data =
[[144 122 112 109 127 123 129 125 129 110 136 129 147 109]
 [148 120 111 104 131 126 132 120 128 108 143 128 149 110]
 [145 120 110 107 127 124 127 126 129 109 138 129 147 109]
 [135 131 132 127 139 133 126 142 131 135 141 131 130 138]
 [119 141 141 127 135 114 130 126 113 142 121 113 115 127]
 [115 130 131 130 120 118 135 107 117 127 112 117 117 118]
 [121 139 139 126 134 116 129 125 116 140 121 116 117 127]
 [121 143 142 128 136 116 134 123 115 143 122 115 118 127]
 [116 144 146 131 135 113 137 121 111 145 118 111 113 126]]
Rows and columns are numbered from 0.
Read off the entry directly above 119.
Answer: 135
Read off the entry in row 0 and column 1.
Answer: 122
The entry at row 1, column 0: 148
The bottom-left entry is 116
Read off the entry in row 0 and column 0.
Answer: 144
Read off the entry in row 2 and column 0.
Answer: 145
Read off the top-right entry.
Answer: 109
Read off the bottom entry of the column that holds the largest entry.
Answer: 113
The entry directly above the largest entry -> 147
Read off the entry at row 2, column 1.
Answer: 120
Read off the bottom-right entry.
Answer: 126
The entry just left of the largest entry: 128
Read off the entry just right of the smallest entry.
Answer: 131
The entry in row 0 and column 2 is 112
The maximum: 149
Read off the entry in row 2 and column 2.
Answer: 110
The entry at row 1, column 1: 120
Read off the entry in row 1 and column 2.
Answer: 111
The entry directly below the largest entry -> 147

B =
116  129  119  117  125  129  149  122  135  157  113  126
126  116  128  117  117  123  104  116  101  123  126  133
133  107  122  147  134  125  136  138  127  110  139  134
129  117  133  135  155  103  123  120  132  139  127  142
Counting starts at 0.
Which number is the entry just left of 157?
Answer: 135
Which number is the entry in row 2 and column 1?
Answer: 107
The entry just left of 119 is 129
Which number is the entry in row 1 and column 0?
Answer: 126
The entry just right of 147 -> 134
Which number is the top entry of the column that holds the largest entry?
Answer: 157
Which number is the entry at row 2, column 0?
Answer: 133
Which number is the entry just right of the smallest entry?
Answer: 123
The entry directly above 103: 125
The top-left entry: 116
Which number is the entry just right of the largest entry?
Answer: 113
Which number is the entry just left of 104?
Answer: 123
The bottom entry of the column that holds the smallest entry is 132
Which number is the entry at row 0, column 2?
Answer: 119

A =
array([[118, 109, 149, 139, 119, 115, 133, 132, 130, 114, 136, 122],
       [111, 130, 149, 123, 121, 107, 120, 120, 134, 109, 124, 110],
       [139, 111, 122, 142, 129, 139, 136, 138, 126, 134, 132, 135],
       [122, 149, 122, 109, 117, 120, 113, 115, 115, 125, 128, 133],
       [136, 115, 119, 136, 120, 137, 134, 135, 114, 135, 141, 147],
       [114, 143, 137, 113, 115, 111, 114, 115, 121, 115, 128, 123],
       [139, 137, 115, 124, 143, 136, 120, 126, 140, 134, 107, 115],
       [118, 109, 148, 139, 118, 116, 133, 132, 127, 115, 138, 125],
       [134, 145, 107, 114, 119, 134, 118, 121, 109, 136, 132, 145],
       [138, 123, 112, 131, 119, 139, 131, 133, 110, 138, 140, 150],
       [135, 108, 132, 144, 135, 133, 135, 138, 137, 128, 125, 121],
       [111, 132, 142, 119, 109, 109, 120, 119, 116, 113, 139, 130],
       [138, 123, 112, 131, 119, 139, 131, 133, 110, 138, 140, 150],
       [145, 130, 106, 129, 136, 145, 126, 132, 127, 142, 120, 134],
       [120, 142, 124, 113, 109, 120, 118, 118, 107, 124, 139, 142]])
Read off the last entry, reading row by row.
142
Read off the third-last entry, reading row by row.
124
The bottom-left entry -> 120
Read off the fifth entry from the end, reading row by row.
118
Read off the top-left entry.
118
The top-right entry: 122
The smallest entry in the last column is 110
Read off the third entry, reading row by row.
149
The fourth entry in reading order is 139
The second entry on the main diagonal: 130
The second entry, reading row by row -> 109
Read off the 3rd entry on the diagonal from the top-right corner.
134
Read off the entry directly below the smallest entry.
124
Read off the 2nd entry on the diagonal from the top-right corner.
124
The last entry in the row that holds the smallest entry is 134
Read off the first entry of the smallest entry's row.
145
The entry directly above the smallest entry is 112
Read off the second entry from the end, reading row by row.
139

Read these off the grid that follows. Rows and columns are numbered from 0.
1) Read off the entry directly above 113.
2) Read off the centre entry.
3) Read off the entry at row 0, column 0.
4) Read off the entry in row 1 and column 2.
5) Read off the entry in row 2 and column 0.
6) Read off the entry in the top-right corner.
7) Read off the entry at row 0, column 1.
8) Read off the entry in the bottom-right corner.
[[129 144 119 125 116 146 114 129 124]
 [115 141 142 142 107 138 153 155 145]
 [128 114 136 134 143 113 120 101 134]]
1) 138
2) 107
3) 129
4) 142
5) 128
6) 124
7) 144
8) 134

[[148 139 123 117]
 [136 140 137 122]
 [129 139 140 124]
 [124 134 137 127]
 [123 134 139 125]
 [121 129 138 125]
 [114 127 133 123]
 [111 127 129 127]
 [109 123 129 127]
 [108 119 129 126]
 [106 118 134 126]
 [103 115 128 124]
 [ 99 119 131 126]
 [111 113 131 128]]
Counting starts at 0.
The entry in row 0 and column 2 is 123
What is the top-right entry?
A: 117
The entry directly above the smallest entry -> 103
What is the entry in row 0 and column 0?
A: 148
What is the entry at row 2, column 0?
A: 129
What is the entry just right of the smallest entry?
A: 119
The entry in row 0 and column 1 is 139
What is the entry in the bottom-right corner?
A: 128
The entry in row 1 and column 2: 137
The bottom-left entry is 111
The entry in row 1 and column 0: 136
What is the entry just right of 108?
A: 119
What is the entry directly below 117?
A: 122
The entry directly above 121 is 123
The entry directly below 103: 99
What is the entry directly below 114?
A: 111
